Rotation paths and how fast each direction turns (degrees a step)
Each turn is a multiple of 5 degrees from 10 to 175, or 0.
Each row of a path follows its step; steps can be skipped.
path 1
step 0: [ 17  19   8 -19   0  -1  -5  13  -6   4  -7 -20 -13  16  13  21 -26 -18
  15 -12 -12  36  -3   8 -44 -11   3  -5   3  41  -2 -18  16  10 -23  -7
   9  12  -6   0 -11 -22 -14 -19  -7   6 -22  -1]
step 1: [  5   1  -1  26   9 -34  14  12   3  26  21  -8 -26  37  -6  16   0  16
  42  -1   8 -22  31 -19 -10 -25 -11  14  -2   0   0 -25   6   8  -6 -16
  -9 -21  16  -5  -2   2   1  -1  -1   9  -5  -3]
step 3: [  4 -19   0  -2 -21 -13  18 -13  -2   7   7  -9  30 -10   9 -11  29 -20
 -17  -3 -18  -3 -20 -21  34 -21   3  18 -20   9  15  -3  16 -12 -12  18
   5  28   2  30  -5  26 -20   5 -16   4 -14  19]
step 4: [  2 -27  10  -6  -5   3  12 -35  21   0 -14  -6  -7  29 -10   9  -5  11
 -43  14   8   5 -32   2 -10 -10  11  -6  22  -3 -44  13  10   5 -18  -3
   6   4  -5   7   1   2 -11 -13   2  27 -29  14]
step 6: [ 17  11   5  10 -13  21   2  26   1   2  -1   0   9  -8 -11   7 -19  15
  15 -27  10  -9  12  21 -24  12  -2  23  17  -7  26 -26  31 -39 -13  -7
  -4  14  13  13 -14 -23  -2 -25  -7  13  -5 -24]
step 7: [ 13  18  15   1  -8 -33  20  27  -7  30 -10 -12  10  -9 -13  21  -6  12
   6  -6  17  -1  25 -22  -1 -12 -37  -8 -14   8  18  31   6 -18 -13  17
   6  -7  12  -2  10   5  13 -21 -10   5  -5  34]
step 8: [-28  -7   7  16 -12 -34  26  -5 -21  23  20 -13  17  -9  -7   0 -12   3
  -2  16   2  -8  -4  14  -1 -21  18   1  11   2 -30   7  13  12  -3  39
   6 -14 -10  13   4   1 -23  -9  19  -5  43   8]
step 11: [  9  20   7   3  11 -14 -13  13  13   3  21   4 -12  -7  10  39  -5  14
 -12 -10 -36   4  25  10 -12   3   2 -15  24  15 -25  -4   2 -20   4  23
  23  12   8  -3 -19  -5  19  18 -20  13 -38   1]
step 13: [-17 -10 -31  16   2 -33  26   0  27  13 -15   0   9 -26  -5  15 -14 -16
  -2  -5  25 -16  -4 -15  18 -10   0 -19   0  -5  20 -11  -7  -8   2   0
  -9 -13   2  13  29 -10   3 -45  13  26 -14  -6]
Speeds:
[  2   2   6  -3  -3  -2  -2  -1  -1  -3   4   2  -4   4  -8  -6  -4 -10
  -3   3   4  -3  -7   3 -10   3   3   6   2  -9  -6  -2   5  -3  -8   0
  -3  -3  -2   4  -4  -2   3  -5   1 -13   5   1] : 175
[ -7  -2  -2  -1  -6   1  -6  -7   2  -6   7 -12   1   2   3  -9   0   3
  -3   6   0  -3   0   1   1 -11   2   3  -1   3   0   3   2   0   7   0
  -1  -2   9  -2  -4   5   7  -1 -10  -1   2   2] : 55
[ -9   1   5  -5   9  -5   1  -4   1   1   3   2   2   3 -10   5   1   1
   0   2   3   4  -3   9   5   3  -6  -5  -2  -2   0   0  -1   1   2  -3
 -11  -7   2   5   5  -2   9   1  -2   7   0   9] : 125
[-3  9  5 -3 -6 -2  9 -6  5  2 -1  8  4 -5  7 -2  3 -1 -8 -3 -6  1  0 -4
 -4  6  3  9 -3  2  9 -1  1 -2  3 -8 -5 -1  1 -4  2 -3  5 -5 -4  3  4 -4] : 100
[ -6   0  -2   8   6   0   0  -2   0   4  -5  -1   2  -5  -5  -4   9 -10
  -8   2   5  -4  10  -6  -2  -6   0  -4  -6   0   0   2   0  -8  -1   3
   3   2  -2   5  -1  -8  -3   2  -3   3  10   2] : 70
path 2
step 0: [ -2  -8 -13  12   9   5  -2   9  10  21 -10 -10  11  -3   0 -12   1  -8
  16 -12 -13   8  -4  15  17 -28  14  20  -2 -20 -23  16  28  25  15   1
  18  -2 -11 -10   3  23  -3 -16   3 -19   9 -25]
step 2: [-12  -3   7  -4 -11  -3 -13   7  24  10  -4 -13  -4  -9  -6 -15   2  18
   1  -6 -12 -13 -17 -18 -21  -7 -30  10 -18 -21  16  10   3  13   2 -16
   7  -9  10 -14  -5 -11  -7   3 -50  -1  12   8]
step 4: [  4 -15 -16   3   8 -11  -2 -10  -1  -3  10   8   2  -2   1   2 -22  -8
 -11 -16 -12  -8  -3 -11   4   4   7   5  -7 -33   1 -19  -6 -26   0 -21
 -35   8  22   1  41   9 -12  19 -13  -8 -10  -7]
step 6: [ 13  30 -14  27   9   6  -5 -13  10  14   2  -2  21   7   9   5   4  -9
  15   5   4   5  14  18 -11 -14  13  32   2   0   8  10  27  -9   3 -27
   7  32  -5  -5   6  14 -14   7   1  23   3  -3]
step 9: [  1   2  21  19   9   8  -8  10   0   4  -3 -29  27 -15   3  -7  -4  17
   7   6   9   2   0  10  -1 -18 -23  33  -2 -20  -9  -1  36  -3  10   8
  -6  -3 -14 -19  16   4  17  17 -17  11   9  -9]
step 10: [ -4  -8  18  -3   5  -9  -7   0 -11   8   7  -3  -6   2  -4 -11 -14  -3
  25 -21 -12 -11 -10   9  -2 -17 -15 -19 -20 -28 -24   5  14  -5  15   0
  -8   6 -12  11  18  -2 -11  14 -27 -25  31 -18]
step 11: [ -9  -6   0  -1   1 -10  20  -6  -2   7 -10  -2  13  24  -4 -21 -15 -16
  -2 -18 -19 -11 -12 -31  -6   3 -23   4 -14 -11  12  -9  19   1  -3 -14
 -10  14 -23  -1  -8  -3 -19  11 -27 -21 -28   6]
step 12: [ -5   0  10   9   8  -9 -18   1 -11  -3   5   6  10 -14  -2 -21  -4 -11
  -6  -9  -8   7  13 -16  -2  -7  11  44  13 -20  33   5  15  15  -2  -5
   6  17  14   4  19  -2   5  12 -40   1 -13  -2]
step 13: [  9 -10  -6   2  20  -4 -34 -12   6   7  11  16  -8  -8   6 -12   0 -16
   1 -13 -15  21   6  28 -19   3  19   6   0 -18  -7  16   2 -12  14 -14
 -14  26   8   7   2  13 -23   2 -15 -29   5  12]
Speeds:
[ 10  -4   6   1   9   2   1  -4   0   1  -6   4  10  -4  -1  -2  -4  -2
  -3 -11   2  -2  -5   4  -2   0   3   0  -1   7 -11  -5   5   2   0  -5
   1  -9   5  -2   2   0   1   1   4   1   8   3] : 80
[ 13  -1   4   1   5   4   5  -6   4  -1   2  -7  -3   7   2   2  -3   9
   7   3  -6  -2   2  -3  -2  -2   6   2  -2  -2   0   8  -4   1   2   9
   2   0   1 -13  -2  -2   3  -3   4  -3   0  -3] : 45
[ 3  3  0  6 11  7  2  5 -7  2  0  2 -5 -4 -1  0 -9  5  0  6  3 -3 -4  4
 -4 -3  4  2 11 -6  3 -2 -5  5 -1  0  0 -1 -4  9  6  2  1 10  2  4 -2 -5] : 125
[  0   2   2  -5  -5   6   2   3  -4   6  -8   3   5   9   3   4  -5  -3
  -6   6   6  10  -5   2   1  -3   1   6  -1   1   7  -6   1   3  -6  -1
   2   1  -4 -11  -2   3  -5  -1   3  -8   2  -5] : 130
[ -1   1  -6  -2   2  -4   7   7   1  -7  -7  -8   0   6  -1  -3  -5  -2
  -2  -3   1  -2  -2  -6   4   5  10  -4   4  -2   1  -4  -3  -6   5   1
  -6  -9  -4   2   2  -8 -13  -3   1  -3   0   1] : 110
[  1   1  -2  -4   1  -5   5  -8   6   5   0  -1   0  -8 -14   6   1   1
   6   3   5   1  -1  -6  -1   6  -1   5   5   5   3   1   4   7   2  -6
  -5  -6  -6   0  -8  -1   0   2  -3  -3  -4  -5] : 120
[  1  -5   0  -3  -4   7   3   8   0   4  -2  -3   3  -7  -4   1  -6   1
   7  -1   1   9   8  -6   4  -9   5  -5  -1  -1   1  -1  -3  -3  -5  -4
   5  -4   9   2   2  -6   6  -4 -11   1   1  -3] : 145
path 3
step 0: [-11  20 -15 -14  25   1   6   9   6  -2 -19  18 -26  32  18   3  -3   0
  -3 -10  -8  19   1  20  16  -5   5 -46 -16 -13  -5  13  -2 -16  14  -2
  11   4 -21 -35  14  28  -7  31   6  -1 -23  -7]
step 1: [  4 -15  12 -16  30  -3   3  28 -13 -35  -1  -7  -6   4   5  13 -14   3
   3 -12 -24 -11 -34  20   3 -29 -20   3   8  -3   7   3  -1  -7 -27  12
  -3 -25 -11   9  20 -36  13  36   5  -3   4 -14]
step 3: [  5   0  24   1  12 -23  10  20   4   0   6   8 -21   3 -12  16  23  20
  17 -32 -28   9 -19  36   9  -3  -7  -2  -9 -22   8  10 -19 -18   6 -30
   3 -10   4 -13 -13  21   7 -12  35   4  18 -24]
step 6: [ -4   5   5  22  22 -13 -15  15   0   4  -3  18 -13  25  41   1  -5  -2
  -3  -9  -4  16 -11  39  19   1   4  -4  23  15  16  -8   9 -17  13 -14
  -9 -25  26 -10  18 -13 -37   7   9 -22  -5 -18]
step 7: [ 23  -4 -28 -14  14  18   5   1  11 -41   2 -12 -13  23  32  -3   9  24
 -22 -17   3   8 -20 -24 -10 -11  -1   2   5  22  15   4   1  -4  -5   8
 -19  -7 -21   0  46  19   7   9   4   6   9 -12]
step 9: [-11  -6   8  -5  12  30  17 -13 -22 -16  -9  -5   6  23 -11   0   4  12
  16  -9 -37  13 -25  34  20 -16 -23 -31   1   8   2  11  16 -18  -4  -1
 -10   1 -14 -17  11  10 -23  20  13  -3  36  -2]
step 10: [ 20  -3   0 -32  17  11   8  15  -8 -17  24 -25 -10  11   3  21   6 -13
   3 -21 -17   6  14   4 -15  -8 -15   3  -7  -8   8  20   4 -18  -1  -4
  20 -44 -17 -30  13 -10  30  -5  12  18 -24  18]
step 11: [ 17  13  13  11   6 -33  63  18 -15  11 -21 -11  10  -3   3  -2   8 -16
 -18 -11 -27 -19 -15   9  -2 -16  -7  -2   3 -26  22   2  13 -13   4  -8
   7  -9   6 -17  -6   5 -23   6  10  -7  -1 -25]
step 12: [  2   2  -9 -22 -10 -29  -1  -1  -6  -5  24  24 -17  33  29  12  14  -4
  27 -29  -8  30  -2   1  17 -24  15 -35 -16 -19   2 -10   3  -7  -2   5
   6 -23   4  -9  17  12  -4   2   1   4  17 -26]
Speeds:
[ 5  1  4  6  1 -5 -7  1 -2  6  3 -3  1  1 11 -3  1  0 -4  5  0 -7  1 -6
  5 -6  0 -9 -6 -3  7  0 -3  4  7 11 -3 -7  2  1 -1  3  1  8  1 -5 -5  1] : 60
[ -5   3   1   6   3   4  -1   1   2   2   4  -3   5   1  -4   6   6  -1
  -1   0   1   0  -1 -13  -8   8   2  -6   2  -6   6   5   2   4 -12  -4
  -5  -5  -4  -1   5   1  -1  -4  -2   1 -10   1] : 130
[ -1   6  -2  -3   5  -6  -2  -7  -2   3   3   7  -6   2  -8   3  -3 -12
  -8  -6   2  -1   1   1  -6  -2  -7  -2   5   3   7   2   4   1   3  -2
  -8  -3   1   3   3   3   5   7   8   1   7  -1] : 0
[  5  12  -6   0   2  -2   1  -3 -12   0  -3  -2   9   2  -4  -1  -5   6
   1  -2   0   3   8  -1  -5   0   3  -4  -3   1  -3   2  -7   1   7  -2
   4  -8  -4   2  -2  -8  -7  -5   6   0  -1  -3] : 60
[ -2  12  -3   3  -6  -1   8  -3  10   4  -6  -2   2  -5   0  -3   7  -6
 -11   2  -5  -6  -2  10  -2   0   3  -2  -3   4  -3   0  -1   7  -3   1
   6  -2   1  -1  -1   2   4  -5   0  -1  -3   2] : 125
[  3 -10  -5  -1  -8   2   5   2  -2   4  -5   5   5 -11  -4  -5  -2  -4
  -1   1   2  -5   2  -8  -3 -10   4   2   6  -1   3   2   3   1  -4   5
   4   1   1  -3   3  -5  -1   3   8   0  -2 -10] : 115
[-8  0  6  3  2 -6  0  7 -3 -8  7  5  0  1 -6  4  0 -2 -8 11 -3  2  2 -1
  1 -9  5 -1 -1  0  2  1  0  2  2 -3  9 -2 -8 -1 -5  2  2  0 -9  7  4 -8] : 35
path 4
step 0: [ -4 -29  -1 -36 -14  10 -20 -23  14  -3 -24  21 -22  23   9 -14 -19  14
  20  -9 -12  11  28 -15  -4  15  11  18 -11  19  -1  19  11  -5  -2  -1
  13  -4 -14 -16  -5 -26   7  -6 -15  29   8 -11]
step 1: [ 16  -9 -30   3   6 -32 -16   1  24 -11 -18  20   8   5  -9   6 -12 -33
   0  -9  34 -13   4  19   5  14  16   2 -26  12   4   8  -4 -10 -14  -1
 -31 -25  10  27 -17  -3   3   3  -8  -4 -20  10]
step 2: [ -1 -16 -23 -23  28   1   7   6 -35   5 -20  23  -2   4  16   4  22   1
   7   4   9 -14  -4   4 -31 -14  24  12  -4 -30  -4   0  15  13  -7   4
 -12 -11  -1  -5  -6  27 -14  -8  38  14  18  14]
step 3: [-12   6  14  -5   4 -12  24  13  19   4  -2 -34  19   8  16  -9  10   0
  39   6  -6   8   5  16  -7  26  28  26 -18   2  27  14 -13 -15   3  13
   0  11 -12  -2   4  17 -29 -17 -19  20  15  -3]
step 5: [ 22  41   3  -4  35   7   6  -8  -1  15  10  19 -12   6  -7   0 -28  -2
  -2  18  -5 -14   0 -41   8  20 -10  -6  13  -5  15  14  10   6   4  11
  -7   9  10 -21  19  34   2   0  12  27   4  16]
step 6: [ -5  10  -3  13   6  29 -13  -8   2  11  13   9  -2   6  25   4 -15  13
  20  30  11  13 -19  30  47  -4   5   5 -24   7  11  24  15   2  24   9
  27  19   3   4 -20  -1 -11  16  -3 -10 -10  -1]
step 11: [-22  11 -14  -6  -3 -15  14   5  -8  10   4  -3   4  14 -21  20  -1 -21
 -11   8  24 -10  -5 -12  12   6  19  -3  -8   3 -17  30 -37  -2   3   6
   2 -13  13 -28  35 -22 -17  -1 -41  -2 -10 -14]
step 12: [-17  16  -1 -19 -21  -5  11   5 -20  44   6  20  -4   2   4   0 -16  25
 -11  -2  -7 -18   7 -33   6 -11   1  16 -27  -6  -9 -11   5  11  16 -17
 -12 -26  -2  33  -3  -1 -21  20  12 -17 -10   8]
step 13: [-26  27  -3  10  -5  14 -11 -47   1   6 -11   1 -19  27  -3   6  -3   0
   9 -16 -13   2  12   6  -8  25  17  16 -10  28   7   0  18  27  -4 -24
 -21  14   6 -11  -6   8  -2  -7 -15  -2  34   2]
Speeds:
[-6 -1  1  2 -1 -7  6  3 -1 -5  1 -3 10  3 10  0 11 -7 -4  2 -2  2  3  2
 -5  4 -2  4  6 -3  1 -9 -1 -3  2  2  0  5 -6 -3  0  8  6 -8  2  0 -4 -1] : 60
[  9   4   1   6   6   1  -1   0  -6  -2   1   1   0  -1   2  -1   6   1
   9  -4  -8  -5 -10  -1   5   6   6  -5   0   3   6  -7   5  -1  11  -4
  -5  -3  -2   2   6   0  -5  -5  -1   1   0  -5] : 35
[  6  -2   2  -7  -3  -1   5   2  -2   6   4  -3   2   2  11   1   5   3
   4 -15   0  -4   2  -1   0  -2  -2  -5   1  -2  -4  10  -6  -6   0   0
  -2   7   0   0   1  -5   4   5  -8   4  -2  -4] : 95
[ -1   1   1  -7   2   6   0   8   2  -8   4  -5   2  -1  -5  -1   5  -3
   7  -1   1   6   7  -1   3   0  -1   3   2   9  -4  -1  -5  -4   1 -11
   8 -11  -2  -8  -3  -3  -4  -2  -1   4  -4  -3] : 100
[ -2   7   0   7 -11  -3   4   1  -7   3  10   4  -6  -3  -3  -2   7  -3
  -2  -1  -3   0  -5  -1   3  -2  -7  12   2   3  -1   6   0   7  -2  -4
   2   2   3  -3   6  -3   1  -1  -1  -9  -1  -2] : 20
path 5
step 3: [ 11   8  16 -11 -13  -8 -23   7  27 -25 -18  -9  19  15  12   6 -16 -22
   9  18   3 -20   1 -13  -8   5  12 -11  16   9   4   1  -2 -21 -15 -25
  47  -3   0 -24   1  12 -21  31   4   4  19 -15]
step 4: [ 19  30  -5  26   5 -10   7 -31  16   2   6   9 -20 -11  25  -2 -14 -10
  26  -1   3 -15  -6 -33 -14  18  37  -4  31  -6  23  -7 -15 -10   1  10
   2  14  -2  15  14  -2   0  -1   8  12 -27 -11]
step 6: [  6   2  24  14 -22 -13 -22  -1   6 -25  -6  -3  -4  -3   9  15 -31 -40
  11  -5  -6  -7  -5   2  15  21   9 -12 -23 -15   6  35  -6 -25 -15   9
  23   5 -20  16   2 -15  17  20   1   5  14 -18]
step 7: [ 20  22 -22  19  -3  29  -7 -23  27  -9  21  -5   4  -3  26  13   3  -4
  13  -2 -15  -6  -9  -2  13  20  -2 -35   5 -12  30 -12  -6   3 -25   0
 -30  11   7  25 -15  19  19   6  11   4  -5   7]
step 8: [  4  -7  11 -18 -10  10  -8 -24  12 -20 -10 -19  -9   9   5  -6 -10  -7
  28  -2 -29  -9 -15 -14  12  -6 -30 -10   1   3   1   7   1  -7 -33 -18
  28  10  32 -38  -9 -11   8  18 -11  14 -10  23]
step 10: [  4  19 -32  -8   3  25  -8 -32  23  -1   4 -19  29  -4  31  -5  -6  12
  21   4  -5 -35  16  16   6 -23   5 -16  15 -20   2   4   4  14  -1  15
  10  12   6  10   5 -12  -7  -2  23  29 -15   2]
step 11: [-22  -1  27   9 -20   8 -24  -5  17   1   9  -6  -5 -40  -5 -22 -38  -9
  13   4 -10 -18   4 -11  -4  14 -11  -4   8  -3 -11  18  -5 -13 -19 -13
  42 -10  28   0  -8  -8  -3  -6   7  23  18  -2]
step 12: [ -9  15  -1   6  -3  -6 -18 -22  28  -7 -21   9  38  -1  11  -9  -6 -22
  12  -8 -11 -16 -12  -9 -14  15  41 -20  18   1   4   5  -7  -4 -24  -1
 -15   0   0  10  -2  32  12  10  14 -22  14 -32]
step 13: [ 11  10 -13 -27  -4  21  -1 -46  21  20   5  -8 -16  -3  14   3  10 -16
  22   1 -14   0  23 -21  -8   2  17 -12  15  11   2  29  -3  -5   0   6
  13  17  21   0   4  -8  36  12  -7  27 -15  12]
Speeds:
[-3 -1 -3  3 -1  4  3  4  4  1  3 -2  6 -5  1  5 -5 -1 -4 -1  6  2 11  5
 10 -6 -8  1 -5 -3 -1  3  2 -5  1  6  7 -4 -8 10 -8  1 -2  2  1  3 -3 -4] : 85
[  6  -1  -7  -3  -5  -2  -2   7  -2  -2 -13   0  12   4   2   2   5   0
   5  -2   2  -2   0   8  -2  -7  -4   1  -1   5  -2   0  -5   1  -9   4
  -1   6   1  -7   5   6   0   3   5   6  -2  -3] : 155
[ -9  -1   0  -2   6   1   8   0  -2 -10  -6   0  -5  -9   1   1   2  -7
  -4  -2   7  -2  -5   2  -2   0   6  -3   2  -2   1   7  -2   4  -5   9
   3  -3  -4  -6   0  -5   0   4  -1   3  -7  10] : 160
[  0  -5  -5   3   3   1 -12  10   1  -1   8  -6   2  -6   2   3  -3  -1
  -1  12   3  -4  -9   3  -3   6   4  -1  -3   2   1  -5   0  -2  -1   4
   2   2   5  -4  -9   6   1  -2   0   0   2   4] : 85
[  2  -1   4   6   4   3  -2   1  -3   1  -4   1   3  -6  -8  -9   1   6
   3  -2   2  -1  -9   2   3  -1  -6   4   2  -1   2  -1   7   6  -5  -2
   8  -4   3  -1  -2  -1   7   4 -15   0  -2 -10] : 120
[ -1   0   3   4 -11 -10   0   6  -5   1   4  -1  -8  -9  -1   0   3  -6
   5   4   0   2   6  -5   3   1  -3   4   7   4   1  -1   7  -2  -6   5
   2   6  -4  -5   2  -7   4  -3   2   5   5  -2] : 145
path 6
step 0: [ 15  -6  -3  16  -3 -22 -18  27  16 -35  19  -2  16  14   5   8  27 -24
  11  25  -6 -14   3  17   8   5  30   3 -30  -6  -8  -2 -14  11  15  -9
  -7  -6   7  24 -13 -32 -12  -2  19  24 -10   9]
step 2: [ 21  -4  36  -9   4  -7  -9  15 -26  -8   8   2   7  10 -32  28  29   6
 -10  -4  -6  10 -18  -3 -22 -14   8  12  -5  28  16  10 -16 -20 -15  19
  -7  26  -6  18  29  -9 -16  15  21  -7   9   0]
step 3: [ 30  19 -15  25 -11   3   8   9   8 -11  21  17 -10  -5 -23 -14  16   1
  -3  24  -1  -2   0 -13  30 -28 -42  -5   6  14  -4  11 -21  -9 -23 -12
   5  -1  14  35  11  24  14   6   3   4  -7  -6]
step 4: [-12 -15  23   8  -5  -2   8   3  29   1  -4  -9  -9  -9 -21  16   1 -10
 -17 -17 -23  13  17   3   4  -7  20  24  23  -4 -29   1 -22  -9   8 -10
  -3  15  30  15   3  26  16  23   3  40  21   5]
step 5: [  1   5  20 -15  53   1  -1   0  20  -6   7  12   2  -2  -7 -18  30 -18
   8 -29  32  16   4  18  32 -19 -12   2  -1   6   3 -13  10   4  -6  -3
  20  -5 -12   2  -1  22 -10   4   4  12  34  -2]
step 9: [  4   6  -6  -5   1  -1  -2   5   4   6  23  -2   2  24 -31 -13  -6  -3
  18 -26 -17  -4   7  20  10   6   7  13   0  24  10  10   6  18  -4   0
 -10 -37 -30 -25  26 -22  24  -5 -20  37 -23   4]
step 10: [ -5  -4   4  -6  -4  -1 -28   0 -12   1   5   4  53  34  18 -25   3   1
 -11   6 -19  14  29 -24  18  -2  10   9  15   5  -8  -8 -14  20  -1   6
  29   3  -7   3  14 -26  16  15  22 -13  -9  10]
step 12: [ 29   2   6 -10  30   0  22  14   5  -2 -17 -21  24   0   2   7  -6  11
  -8  31  -6   8 -22  -2   0 -41  15  20  12 -16  13   7 -25  30   0 -15
  -1  -2  10  12  22 -23 -14  -7 -13  20 -18   7]
step 13: [  8  19  -3  17   3 -31 -22  40  -9   9 -12  -8  13 -16  -9 -22 -28   4
  14  -4  22  -1  -7  21   7  -9   0 -31  10   6 -16  -9 -24  12   3  16
   0  12   8  11  11  -8  18  25 -17  17  12 -28]
Speeds:
[ 0  4  3 -5 -4  6  0 -4  7 -2 -8  0 -6  0  2  2  9  8  0  6 -5  1 -1  4
  0  5 -2 -5  8  0 -1 -5 -3 -4 12 -4  4 -6  2  0 -3 -3 -6 -4  2 10  5  2] : 100
[ -3  -2  -1  -2   2   3  -6   2  -2  12   0  -6   4   0   2  -4  -2  11
  -4  -4   0  -9  -4  -4   5  -2   5  -5  -2  -7  -6  -8  -2   5  -3   2
  -4  -7  -3  -1   3  -7  -3  -4   2   1 -10  -1] : 25
[ -1   4   9   0  -6  -5   1   0  -2  -1   1   1  -7   1  -3   2  -1   1
 -10  -2  10   5  -3  -3   0   2   6   4  -5   3   3  -5  -7   6   0   4
   7  -9  -8  -2  -4   8  -8   0   1  -5   3  -2] : 120
[ 10  -5  -6  -2   0   6   6  -5   2   5   4   3   6  -5  -4   2   6  -2
 -10   8  -2  -4   0  -9  -3   9   1  -3   5   1   0   1  -3   0  -4   6
  -3   0   0   3  -1   0  -4  -1  -9  -4   4  -7] : 85
[ -7   2 -11  -6   3   2   9  -1   6  -3   0   5   3   8   5   4   4  -3
   4   4   3   0  -3  -3   6  -9  -4   3  -4   0  -5  -3  -2   0  -3   1
  13   0  -3   3   4  -4  -7  -1  -4  -3  -3  -1] : 155
